In the rows, 128 means zero.
Each path below is one point turned by a fixed rotation once a step. After each direction that follows a path, write how fast that rotation turns it, in degrees per step (0 if it stays still).
Each turn is a multiple of 5 degrees from 10 to 175, or 0.
Each row of a path follows its step; steps can be skipped.

step 1: [130 132 144 118 136 128 124 130 123 127 113 132 123 134 132 138 114 109
 133 123 126 137 134 132 127 140 118 128 121 132 127 133 129 138 138 129
 133 129 130 120 123 119 129 130 126 136 123 134 130 121 116]
step 3: [134 118 121 129 115 126 135 120 137 136 125 133 119 125 129 128 137 124
 111 125 119 123 119 136 134 137 124 122 134 138 116 142 134 135 129 126
 121 131 127 124 131 123 129 131 143 128 134 131 118 128 140]
step 4: [135 130 139 127 128 125 128 131 132 135 114 129 129 142 132 130 124 120
 120 122 143 121 119 121 131 134 114 132 105 138 127 127 124 127 132 124
 128 128 139 136 120 128 118 130 124 132 120 131 130 125 132]
step 7: [138 134 130 124 141 130 126 123 133 130 125 129 133 128 120 125 119 124
 119 130 139 125 130 128 127 124 120 121 124 146 129 136 121 127 138 122
 137 120 126 121 107 127 121 141 132 129 137 138 125 123 129]
step 8: [136 134 132 144 132 122 132 121 121 132 141 119 116 127 135 124 126 121
 121 125 128 120 109 134 138 126 122 124 128 120 131 126 128 130 131 133
 125 133 134 123 124 134 132 118 123 143 145 131 135 125 129]
step 16: [136 121 126 125 122 125 124 121 128 125 133 130 125 135 120 136 125 126
 125 117 124 120 116 143 130 131 121 136 140 121 119 123 118 136 133 126
 111 126 124 125 125 128 120 120 130 136 117 142 116 122 135]
step 24: [135 136 128 135 130 120 132 115 126 136 127 124 116 131 129 120 117 121
 121 133 128 116 117 135 136 128 124 128 136 126 129 126 136 124 124 129
 122 122 110 123 115 140 131 131 131 131 132 125 123 145 132]
step 25: [140 129 132 131 133 128 128 130 123 132 123 133 125 140 120 128 143 127
 115 118 127 119 122 130 119 140 125 115 115 136 123 122 137 120 132 126
 127 128 128 125 148 123 129 130 126 136 139 123 127 130 129]
step 27: [132 120 131 141 131 128 124 125 120 128 136 128 112 129 140 107 114 131
 140 127 122 119 118 136 129 133 121 131 145 125 135 131 124 129 135 128
 127 124 127 126 124 120 132 129 123 139 131 130 125 130 128]
Directions:
[127 130 127 126 128 127 126 128 127 129 130 127 127 126 127 131 126 129
 126 128 127 125 132 129 129 129 127 130 129 132 128 127 133 129 128 130
 131 124 127 126 127 128 128 123 127 127 130 128 130 127 127] -> 65
[126 133 130 128 127 127 127 132 129 128 127 127 127 131 124 127 126 126
 126 127 127 127 127 127 131 128 129 128 127 125 128 124 128 127 130 130
 129 131 129 124 130 129 128 127 130 129 126 129 127 131 128] -> 90
[129 129 130 128 128 131 127 129 127 128 125 132 130 126 129 128 125 130
 127 130 130 130 126 127 126 129 125 131 128 129 125 126 132 128 127 128
 130 128 129 129 132 125 129 130 128 132 128 129 129 130 128] -> 135
[124 130 128 132 127 129 129 126 129 130 129 128 129 129 127 126 129 127
 127 125 132 128 129 131 130 129 128 129 131 130 129 132 126 128 128 130
 129 129 129 128 130 124 133 128 127 128 129 129 129 125 128] -> 60
[126 131 129 127 132 129 132 128 127 123 128 128 129 129 129 128 130 124
 126 128 125 126 129 128 123 127 130 128 127 126 125 128 128 128 127 129
 129 126 128 128 128 124 130 128 127 127 127 126 128 128 127] -> 90
[131 131 129 123 128 129 129 126 126 127 131 127 131 132 130 131 127 127
 131 127 128 127 128 126 131 127 126 130 127 128 130 129 129 127 128 129
 130 131 130 128 126 128 128 131 128 129 128 131 128 125 127] -> 115
[129 128 126 125 129 128 128 128 127 130 129 125 128 127 128 127 129 128
 129 124 127 128 129 126 129 129 130 128 129 127 127 128 131 126 130 129
 124 126 128 132 132 126 127 130 129 127 131 130 124 131 130] -> 115

step 6: [139 130 136 125 123 135 134 131 132 125 128 118 121 119 127 125 122 138
 122 121 123 114 122 134 126 142 145 134 127 117 127 129 120 121 129 119
 137 127 126 128 129 130 128 123 125 133 136 123 121 122 135]
step 11: [139 130 134 127 129 124 128 129 126 126 133 130 118 115 134 124 130 128
 124 118 130 127 111 128 116 137 133 127 133 128 129 126 118 131 126 124
 142 127 140 132 128 136 119 127 125 138 130 119 125 120 115]
step 12: [129 123 147 130 114 126 116 119 124 128 123 128 125 127 133 138 125 127
 118 123 118 137 118 126 126 127 133 130 123 129 132 133 119 118 124 133
 133 123 130 139 127 129 119 134 136 134 133 137 128 126 130]
step 17: [124 127 136 128 108 134 132 123 132 135 128 127 124 122 137 133 119 127
 114 116 128 129 131 129 137 140 139 127 125 119 130 132 131 131 137 132
 133 124 134 138 128 134 137 134 135 129 137 130 124 123 126]
step 20: [124 131 136 128 120 123 133 122 118 130 118 135 123 132 132 127 120 126
 126 119 122 140 118 126 129 127 131 134 131 118 134 131 134 114 132 124
 136 122 130 132 117 135 111 124 123 137 130 132 123 119 125]
step 23: [138 128 150 131 133 136 125 127 119 127 122 132 133 124 120 127 123 129
 126 130 124 135 119 124 130 146 131 133 123 129 118 125 127 130 132 134
 131 118 133 126 133 142 116 131 133 130 133 133 131 128 124]
step 25: [122 135 134 134 129 129 128 129 121 120 117 134 123 120 141 125 125 131
 117 123 123 126 132 123 134 140 138 125 121 118 129 127 133 114 139 119
 135 122 131 138 124 132 137 122 122 133 132 128 124 127 128]
step 27: [134 122 124 131 124 122 128 125 124 134 121 132 115 119 133 127 125 133
 122 116 129 127 111 130 118 139 134 129 134 118 128 129 121 137 127 128
 137 128 135 134 125 140 119 135 132 132 136 126 127 115 124]
step 32: [131 121 141 121 122 121 129 118 125 124 127 124 119 114 131 123 131 127
 128 130 122 129 131 127 120 142 132 127 127 110 128 121 120 124 131 124
 136 122 136 133 120 137 125 130 122 131 136 127 124 136 135]
Directions:
[127 126 129 129 128 130 128 128 128 127 128 124 131 129 130 128 128 128
 131 123 129 127 130 127 128 130 126 126 129 124 126 126 128 129 130 130
 129 127 128 128 130 131 130 125 126 127 129 129 131 132 128] -> 45
[129 126 125 128 121 129 125 129 129 129 130 126 131 128 128 130 126 127
 125 130 129 128 130 130 129 126 127 128 127 130 132 130 128 130 129 128
 129 126 127 127 131 127 127 127 129 129 129 130 129 129 128] -> 155
[129 130 126 130 126 131 127 128 126 127 130 128 129 130 129 130 128 127
 129 125 128 126 122 128 125 126 127 130 130 128 129 129 128 126 124 129
 128 125 127 130 125 126 129 130 126 126 128 130 130 127 128] -> 45
[126 126 125 131 126 129 129 130 127 128 127 128 127 125 129 126 127 127
 126 131 129 125 126 131 131 130 125 128 127 128 123 128 129 129 128 127
 127 127 127 129 126 130 131 129 129 126 129 128 127 126 131] -> 40
[128 127 130 126 126 127 129 129 128 127 126 126 128 131 129 129 131 126
 127 131 129 129 127 125 131 128 129 130 125 125 127 128 129 129 125 128
 128 126 123 129 130 129 128 129 126 127 126 126 129 126 124] -> 135
[129 129 129 130 127 129 126 130 126 129 126 128 124 130 127 127 128 129
 130 127 125 124 131 129 128 125 128 128 126 126 127 128 127 126 129 129
 129 131 124 130 131 128 124 127 129 127 127 130 130 125 131] -> 175
[134 127 127 128 128 126 130 129 129 129 132 124 126 125 129 127 129 125
 128 128 129 128 129 127 128 130 127 129 131 128 127 129 124 127 127 127
 129 130 128 127 129 127 128 126 128 124 127 126 127 127 129] -> 140

step 7: [134 126 130 118 133 131 126 124 115 129 122 125 124 113 122 125 131 132
 122 125 127 125 141 132 110 133 129 133 134 129 125 118 130 133 136 128
 133 111 120 137 139 121 123 126 124 129 133 141 125 133 130]
step 11: [130 126 129 130 137 142 125 121 129 140 125 123 131 120 133 127 138 133
 123 133 130 126 128 128 115 133 140 142 125 130 120 125 109 128 131 127
 127 114 123 126 115 126 131 123 117 126 136 130 129 132 125]
step 16: [130 124 124 120 128 136 123 128 126 136 111 134 137 121 124 122 131 118
 133 124 121 122 124 129 122 134 131 132 128 119 114 122 114 126 129 121
 132 118 123 126 124 129 129 116 124 131 117 125 122 143 124]
step 17: [134 133 129 123 127 132 122 119 116 122 108 122 125 127 138 134 135 128
 140 127 124 133 117 132 127 135 121 120 123 130 125 131 123 117 126 120
 135 118 116 134 126 125 121 128 126 132 120 124 129 138 121]
step 20: [123 132 124 118 130 140 116 132 127 125 124 123 129 122 122 118 137 122
 143 133 136 132 124 135 119 128 128 120 128 125 130 134 115 120 120 128
 135 116 112 129 123 121 123 126 128 135 125 131 141 131 123]
step 27: [131 125 136 120 131 130 132 129 131 136 131 122 132 123 138 122 121 124
 129 123 130 124 133 138 131 123 138 116 122 129 117 121 113 123 130 125
 117 117 112 135 125 126 120 139 123 125 137 117 128 135 137]
step 28: [131 119 132 120 132 139 127 119 126 138 127 117 130 125 124 128 132 121
 126 123 124 139 137 135 137 119 129 132 116 128 117 131 114 136 120 124
 137 124 115 132 120 134 124 119 128 126 133 123 131 134 134]
step 30: [125 121 136 128 128 124 126 130 125 137 129 121 134 118 125 125 137 122
 129 134 128 128 133 136 135 127 134 131 124 137 104 118 128 123 124 121
 133 114 121 129 134 131 128 137 122 135 122 111 130 134 130]
step 33: [131 116 134 120 119 121 122 125 123 127 121 126 134 127 124 136 131 124
 125 131 117 131 138 131 129 129 126 133 125 124 114 126 122 126 117 131
 140 113 122 139 114 139 135 129 126 139 119 123 132 125 123]
Directions:
[124 128 125 128 130 130 132 129 129 128 131 132 129 126 131 128 129 126
 127 131 129 130 128 130 126 128 130 128 128 128 126 127 126 129 128 130
 130 127 127 124 129 127 129 129 129 128 127 129 124 130 130] -> 155
[132 131 127 127 127 127 128 128 132 128 129 129 127 129 129 130 129 126
 128 125 132 132 127 127 129 128 128 129 126 128 126 129 127 131 130 127
 127 128 126 129 130 128 123 127 129 128 125 130 131 129 127] -> 100
[131 129 125 128 128 132 128 124 127 130 128 133 129 127 126 129 129 126
 130 126 125 129 127 128 129 125 128 128 132 129 130 128 129 128 126 125
 128 127 127 127 130 129 128 126 128 128 132 130 128 129 127] -> 120
[130 130 128 129 130 128 129 127 130 126 128 128 130 129 126 130 129 127
 127 128 128 127 128 131 126 133 126 130 130 130 128 131 132 132 130 127
 127 125 129 127 125 129 131 130 126 125 127 129 129 129 131] -> 10
[127 125 129 127 126 130 128 128 130 132 128 126 130 131 129 131 131 127
 129 127 126 124 126 128 127 127 126 130 130 128 126 127 126 131 128 132
 127 129 129 125 127 130 128 125 129 128 126 130 127 126 127] -> 145
[125 128 126 132 128 127 127 128 128 130 129 127 126 131 128 125 132 127
 128 130 130 126 128 126 128 124 129 132 127 131 127 131 129 129 127 126
 127 127 128 128 127 126 128 130 128 130 128 129 131 129 130] -> 40
[128 130 130 127 128 125 128 127 127 130 130 125 127 129 125 128 126 129
 130 129 130 128 133 129 128 127 128 126 130 129 130 127 128 131 129 131
 127 128 128 124 128 125 125 127 129 128 133 129 128 132 129] -> 20
